One turn moves each row of this set onto another row. After a few examples, where does it send each row asked below?
pofaz: [-0.57  0.00 -1.87 -0.52 -2.01  0.65  0.00 -0.54 -1.11  0.45 -1.50 -0.62
  0.04  0.95 -0.19  0.53 -1.07  1.04 -2.27 -1.40  3.00]
bod: [-0.42 -1.28  0.28 -0.47 -0.14  0.58 -1.25 -0.34 -0.86  1.11  1.24  0.29
 -0.77 -1.98 -1.88  1.03 -0.89 -0.08  1.47  2.26 -1.26]
kom: [-0.65  0.41 -0.48 -0.21 -1.12  0.94 -0.91 -1.48 -1.29  2.37  0.40 -1.64
 -0.25 -0.92 -0.96 -0.09 -1.29  1.12 -3.55  0.45  1.09]
subu: [-0.13 -0.08 -0.86  1.26 -0.66 -0.81 -0.19 -0.23  1.86  0.69  1.07 -0.98
  0.22 -0.18 -0.32 -3.38 -0.40  0.09 -1.18  0.51  1.78]
mib: [-0.10 -0.98 -0.42 -0.60 -0.15  1.74 -0.94  0.96 -1.41  0.90  1.12  1.99
  0.03 -1.51 -2.65 -0.30 -0.91  1.22  0.96  1.94  0.15]
popag: [-0.46 -0.26 -0.97 -0.14 -0.86 -0.50 -0.50 -2.95 -0.72  1.81 -0.29 -2.33
 -0.28 -0.54 -0.53  1.06 -1.05  0.42 -2.80 -0.09  0.65]
nak: [-0.71  0.85 -1.50  0.52  0.57 -1.52  0.62 -1.27 -2.03  0.57  0.16  3.90
  0.39 -0.29 -0.98  0.27  0.94  0.83  0.21 -0.88 -0.63]
Kuv: [-1.57 -1.79 -1.30  1.19 -1.57  1.04 -0.05 -0.34  1.18  0.10  0.12 -0.01
  0.78  0.53  0.53 -1.01 -1.26 -2.68 -1.50  0.76  1.24]
Laliv: [-1.25  2.83 -0.60  0.61  1.11 -2.17  0.02 -1.05 -1.40 -0.14  1.15  1.60
 -0.26 -0.68 -0.85 -0.21  1.07  0.89  0.77 -0.81 -0.39]
godob: [-0.47 -0.13 -2.01 -1.01 -0.11 -0.32 -0.30 -0.03 -0.37 -1.97  0.05  0.27
 -0.08 -0.21 -1.49  1.03 -0.16  0.33  3.00 -0.03  1.08]
metu: [-2.51  1.11  1.50  0.99 -0.68  0.18 -0.61  1.05 -2.06  0.73  0.21  2.45
 -0.95 -0.40  0.23  1.41 -0.44 -1.35  0.23  0.23 -0.51]
Bitut: [-0.13 -0.27 -1.82 -0.90 -0.08  1.20 -0.35  1.14 -1.21 -0.99  0.37  1.97
  0.46 -0.38 -2.39 -0.32 -0.44  1.43  1.92  0.52  1.60]
bini: [-1.29  0.14  0.68 -1.01 -0.23 -0.05  0.81  0.34 -2.85 -0.99  0.08  1.80
  0.79  2.70 -1.77 -2.23  0.06 -0.42 -0.67 -1.33  0.88]
Voget: [-1.40 -0.42  1.10 -1.60 -0.77 -2.12  0.11 -1.98 -1.93 -0.13  0.67 -0.58
 -0.44  1.28 -0.64 -0.48  0.78 -2.03 -0.19 -0.85 -1.92]
fak: [-1.56  0.04 -0.09 -1.50 -0.46 -1.46  0.82 -1.14 -2.20 -1.70 -0.07  0.32
  0.45  2.52 -0.78 -0.81  0.64 -1.65  0.09 -1.85 -0.07]
til: [-0.60 -0.86 -0.65 -0.79 -0.05 -0.68 -0.90 -0.98 -0.14 -0.68  0.64 -0.82
 -0.86 -1.20 -1.19  1.83 -0.43 -0.64  2.72  1.05 -0.65]
panu: [-0.76  0.61 -1.02 -0.52 -1.78  1.62 -0.63 -0.05 -1.53  1.59 -0.44 -0.65
 -0.02  0.03 -0.76 -0.41 -1.25  1.45 -3.29 -0.34  2.57]
bemeg: [-0.89 -0.29  2.22 -0.88 -0.38  0.03  0.16  0.46 -2.95  1.11  0.90  1.70
  0.10  1.49 -2.04 -2.72 -0.15 -0.08 -1.57 -0.04 -0.23]
zeza: [ 0.37 -1.30 -2.34  0.50 -1.35 -0.97  0.07 -1.31  1.47  1.37  0.91  0.21
  0.66 -0.55 -0.22 -2.94  0.32 -0.20 -1.56  0.41  0.62]
lub: [-0.41 -0.52 -1.83 -0.31 -1.30 -0.71  0.09 -2.43 -0.68  0.59 -1.43 -1.62
 -0.18  0.55 -0.06  1.53 -0.94  0.38 -2.02 -1.21  1.88]
nepe: [-1.46 -0.20 -0.23  0.72 -0.55 -0.10  0.30  0.04 -2.52  1.10 -0.37  4.47
 -0.09 -0.14 -0.33  1.28 -0.03 -0.63 -0.10 -0.24 -0.71]
dugus: [-1.29 -0.31 -0.28  1.74 -0.84  0.44 -0.24  0.37  1.66 -0.07  0.53 -1.15
  0.26  0.51  0.11 -2.14 -1.42 -1.45 -1.15  0.70  2.22]
verom: [-0.88 -0.63  2.51 -1.19 -0.71 -1.24 -0.26 -1.01 -2.38  1.60  1.21  0.30
 -0.61  0.65 -1.31 -1.65  0.25 -0.96 -1.21  0.25 -2.02]
guf: [-0.57 -2.29 -2.58  0.47 -1.93  0.19  0.26 -1.32  1.09  1.03  0.34  0.81
  1.01 -0.15  0.33 -1.52 -0.30 -1.83 -1.75  0.57  0.28]
puv: [-2.32  2.95  1.21  0.89  0.36 -1.11 -0.80  0.36 -1.37  0.02  1.14  0.63
 -1.14 -0.68 -0.08  0.56  0.18 -0.47  0.78 -0.12 -0.35]

Voget moves to verom
puv moves to metu
Where do these go?
guf moves to zeza
pofaz moves to lub
til moves to bod

